One turning vector, and how many steps it has turned:
The counts run from 0 to 783.
[165 128 151 155 142 106 126  90 162  95 120  99  53 108 156 139 112 140
 147 140 146 110 133 133 119 140 124 150 143 175 135 160 125 126 111 157
 115 121 121  85 132 111 145 123  81 153 131  95 129 135 131  90 181  78
 165]	779
[136 129 105 138 141 116 171 133 136 112 103 103  43  71 146 136 118 149
 160  91 120 141 123 157 149 116 123 127  75 166 121 124 105  96  88 117
 139 134 118  86 130 168 127 116  92 159 136 112 178 142 154 125 137 100
 156]	521
[139 143 146 181 132 130 111 126 142 131 156 102  90 141 174 124  96  84
 151 128 103 108 115 157 119 117 135 129 151 168  94  97  83 108  42 141
 127 115  92 117 148 134 147 124 135 138 143 103 116 117 120  86 168 121
 178]	36
[140 151 138 137 190 110 142  78 126 132  96  99  89  84 128 102  92 121
 139 150 134 118 117 138 122 127 137 119 137 148 141 155 115 148  78 133
 120  85 149 118 152 174 166 166  87 186  99 127 144 122 119 115 148 101
 172]	437
[141 145 134 201  85 116 147 138 138 119  97 132  73  90  94 117 106 119
 135  97 152 132 176 174 146 146 113 143 132 159 101 138 129 123  96 158
 139 103 118  64 152 165 145 129 125 132 124 147 168 133 132 109 148 137
 154]	368
[160 108 137 150 142 135 162 136 109 129 117  70  76 124 158 150  85  97
 176 137  87 126 161 127 127 134 123 153 126 156 108 111 106 100 100 130
 159 129 136 112 150 117 161 113 101 136 105 117 127 158 132  49 143  83
 148]	258
[163 156 134 162 145 116 140 114 117 130 119 145  66  94 156  99  91  82
 147  85 121 163  96 144 133 113 129 121 104 146  92 116 110 131  61 102
 114 124  80 122 176 165 128 157 104 132 108 132 116 110 130  93 124 135
 148]	295
[129 114 145 150 147 125 138 125 167 135 154  93 100 122 170 135 104 106
 145 118  83 109 113 151 118  99 131 138 154 153 104 104  69  90  56 133
 117 124 114 113 155 146 146 115 117 163 157  97 135 110 129  93 172 120
 171]	34
[126 157 104 176 163 129  95 135 130 139  94 143  90  88 117 124  93  77
 147 108 115 118 142 136  95 150 129 157 158 150 113 120 109 105  65 153
 123 107 126 124 106 123 141  93 109 169 144 117 172 135  86 142 136 128
 183]	685
[115 128 145 165 119  78 151 119 136 157 134 128 100 102 115  73 132 110
 153 119 139  92 132 148 132  99 151 113 125 162 124 131  92  83  77 135
 119  95 145 126 141 146 167 112 125 185 154  87 169 125 147 122 185 111
 142]	386
[121 154 140 155  78 120 170  95 177 161  74 137 107 113 155 127 104 108
 155 115 126 160 146 156 151  91 144 130 160 172 111  95 100 130  89 130
 131 131 101 112 195 132 127 144 107 141 111 110 149 142 133 119 124 105
 154]	351
[133 169 141 155  81 122 142  93 116 150  96 142  87  95 118  83  82  93
 150  97 120 158 144 167 136 118 151 100 146 154 135 122 114 138  54 128
 119 107 108 108 165 164 147 158 120 137  93 132 155 125 140  98 120 111
 129]	145
[126 147 129 181 142 131 159 141 124 134 149 130 102  94 152 127 108  98
 119 120 107 145 112 176 156 125 141 127  92 144  73 121  96  87  73 127
 125 109  88  99 140 186 143 138 134 173 135 117 135 127 130 106 167 123
 173]	735
[158 109 132 147 158  83 149 123 118 144  91 135  50  96 132 103 145  82
 169 107 141 110 147  97 120 115 126 168 157 169 122 133  88 113 132 128
 139 119 118 133 166 106 144 107  97 173 151 107 140 144 130  87 118 104
 131]	101
[164 114 151 139 138 104 150  92 168 105 120 100  63 108 166 145 113 141
 143 139 148 122 128 129 128 130 123 158 132 168 136 158 118 112 112 156
 112 132 128  85 147 110 140 124  76 167 125  86 134 140 138  91 185  78
 170]	780
[114 138 104 156 126 103 142 140 158 139 121 139  71  99 159 121 131 120
 148 100 132 126  88 138 127  86 128 141 107 162  86 108  86  82  60 125
 116 146  89 113 144 140 124 114 121 177 164  88 162 116 126 142 147 126
 180]	532
[125 116 123 146 148 127 147 138 132 110 102  84  69  93 120 153 109 117
 155 136 105  93 138 168 107 127 127 147 129 162 112 127  89  79 108 134
 146 125 149  86 116 137 157 107 105 175 152  94 186 139 145 126 176 107
 171]	23
[140 148 124 180 136 118 185 151 152 129  95 116  93  93 131 103 106 123
  95 162 112 141 154 140 136  97 103 140 115 127  91 127 100 112  96 158
 125 117 143  85 166 156 138 138 138 177 138 150 122 143 101 104 137 149
 199]	216
[161 125 125 143 109 141 133 106 129 137 101 120  86 104 172 112  80  92
 139 137  84 160 124 150 117 153 160 147 123 133 143 112 117  87  62 145
 125 146 118 124 127 113 130 106 124 154  88  96 146 144  98  78 154  80
 175]	486
[132 113 121 157 159 115 135 153 137 140 131 108  89  96 156 119  94  86
 145 105  84 149 154 139 111 123 123 187 122 117 110 106  85  86  72 156
  84 139 146 118 140 123 144  96 130 177 138 116 123 164 109  95 141 107
 153]	475
[170 107 139 135 168 126 155 116 125 112 103  66  65  94 144 126 105 103
 169 143  87 109 161 130 112 132 136 136 153 161 136 114  94 107 119 128
 151 116 141 115 135 123 160  93  96 146 126 116 140 149 137  61 149  85
 139]	256
[131 154 125 187 104 101 165 143 110 161 108 150  85  96 103  71 113  87
 165  97 138 146 175 151 167 126 135 119  94 158 111 106 126 110  74 122
 145  99 116 121 156 162 146 120 139 148 129 134 157 160 122 107 120 127
 120]	155
[190 162 157 184 125 133 151 113 139 104 110 112  80 114 154 124  85  84
 145 138 117 123 157 154 130 130 119 122 125 162  92 113 124  90 126 112
 146 103 106  98 137 107 135 123  85 109 101 110 117 130 154  80 178 113
 151]	52
[137 174 129 166 149 119 150 129 108 117 124 104  76 120 146 142 102  86
 184 125 129 105 140 119 131 105 117 108 124 196  73 118 110 104 107 104
 164 101  99 118 128 125 162 131  87 136 142 100 135 138 164 101 148 108
 148]	757
[164 135 144 200 114 124 128 129 144 132 117 130 103 107 151 113  70  98
 139  98 149 138 152 111 127 144 112 149 128 121 129 149 149  98  61 152
  89 110 140 112 137 112 143  96  92 141  74 123 126 113 114  74 167 109
 162]	632
[137 171 142 169 186 117 133 126 111 133 144 125 114 103 115 120  73  59
 159 133 102 115 133 146 103 117 130 118 139 162  73 110 112 108  86 135
 129 114 115 144 144 142 187 120 112 166 154 119 146 122 117 124 171 128
 164]	239
[108 153 106 143 103 125 156 150 124 123 112 137  74  93 157 147  99 111
 170  80 121 168 130 112 113  91 111 160 124 154  82 129  97 100  81 142
  87 158 109 110 133 119 141 117  94 163 133 104 142 143 151 109 117  97
 149]	320
[153 172 122 178 114 144 126 122 172 102  75 108  80  82 137  93  81 113
 120 150  94 138 168 184 117 124 126 122 134 149 101  95 121 111  98 139
 137 119 116  79 123 116 114  99 131 114 115 126 133 155 112 114 150 135
 174]	716
[140 166 130 203 173 110 150 131 173 111  96 118 109  76 136  99 105 120
 129 153 155 110 171 116 141 124 121 143 130 144 100 140 145 123 114 158
 107  76 140 112 126 124 149  86 100 161 110 130 118 154 101 111 164 109
 173]	421
[126 135 119 198 136 115 151 142 157 172 135 131 110 131 174 129 117 105
 130 109 133 114 151 113 163 131 124 147 130 149 136 117  93  78  45 142
 117  75 120 124 135 140 130  99 110 178 141  94 152 134 107 107 141 128
 175]	185
[117  94 132 169 124  83 146 143 140 147 116  90  75 109 149  72 136 128
 172 116 143 100 157 114 133  92 128 163 135 136 112 137  94 104  72 142
  99 107 167 115 159 119 152 103 135 167 119 108 114 148 127  71 148 102
 140]	620
[138 167 134 156 154 115 155 124  90 134 143 118  97 113 112 130  67  86
 155 147 112 128 132 151 114 141 122 124 101 162  91 133 131 107  75 140
 138 126 138 118 136 152 190 156 104 176 133 121 152 127 123 116 188 107
 170]	233
[124 146 132 133  93 147 165 121 138 119  83  92  84  82 153 118  94 137
 130 154  98 147 130 190 136 112 141 131  99 139 105 120  98  83  92 128
 131 134 139  74 133 152 133 148 127 165  96 103 152 151 150 110 169 103
 176]	724
[151 111 137 165 157 131 163 146 143 126 120  68  87 115 171 150  79 103
 179 121  94 140 161 141 138 119 117 162 107 144  92  99 122 106  93 134
 124 133 130 117 169 128 151 105  98 128 109 123 118 154 127  74 150  89
 152]	263
[135 140 145 144 112 114 193 114 156 134 118  78 102 114 160  99 103 133
 155 146 109 111 162  90 141  78 127  94 147 159 151 116 100 108  74 138
 122  95 147 121 147 129 167 102 105 148 118 113 134 135 149  65 138  86
 144]	407
[123 113 143 153 146 137 148 142 145 135 141  89  90 118 150 171  95 107
 155 107  93 111 126 159 117 108 119 152 141 147  96 112  75  80  75 137
 121 126 129 100 143 147 159 115  99 173 153  97 163 117 148 112 172 114
 173]	29
[139 171 142 155 175 112 142 111 103 125 148 114 102 103 105 128  65  82
 159 141 106 119 130 155 108 139 130 115 111 170  99 137 128 113  87 137
 133 115 134 122 131 154 188 142  98 173 144 121 157 126 125 132 185 110
 160]	234
[172 129 112 140 116  84 164 126 118 133  93 144  33  80 139  65 130  98
 150 122 127 149 107 122 133  95 134 126  88 158 115 115  97 103  97 114
 142 152  98 126 160 129 122 122 123 155 142 115 134 142 119  90 121 119
 144]	304
[158 144 128 189 127 122 154 139 162 152  97 112  97 124 155 114  96  90
 131 130  85 155 178 168 149 132 119 151 110 143 110  64 102  95  82 128
 141 114 117 112 161 123 113 115 133 136 135 108 125 175 110 106 140 135
 161]	709
[132 117 134 134 105  92 148 105 176 137 102 105  73 103 159 114 103 138
 179 101 125 158 150 129 121  92 118 167 143 156 138 123 113 140  73 169
  88 164 139 117 177 104 140 111 102 146 121 107 134 152 127  98 131  79
 147]	117
[115 169 154 179 120 132 150 103 147 112 120 135 113  84 120 140  85 110
 143 117 148 139 142 167 132 120 135 132 168 161  72 158 121 143  97 162
 107 116  97  84 160 169 174 148  97 155 115 133 149 116 142 113 171  96
 162]	581
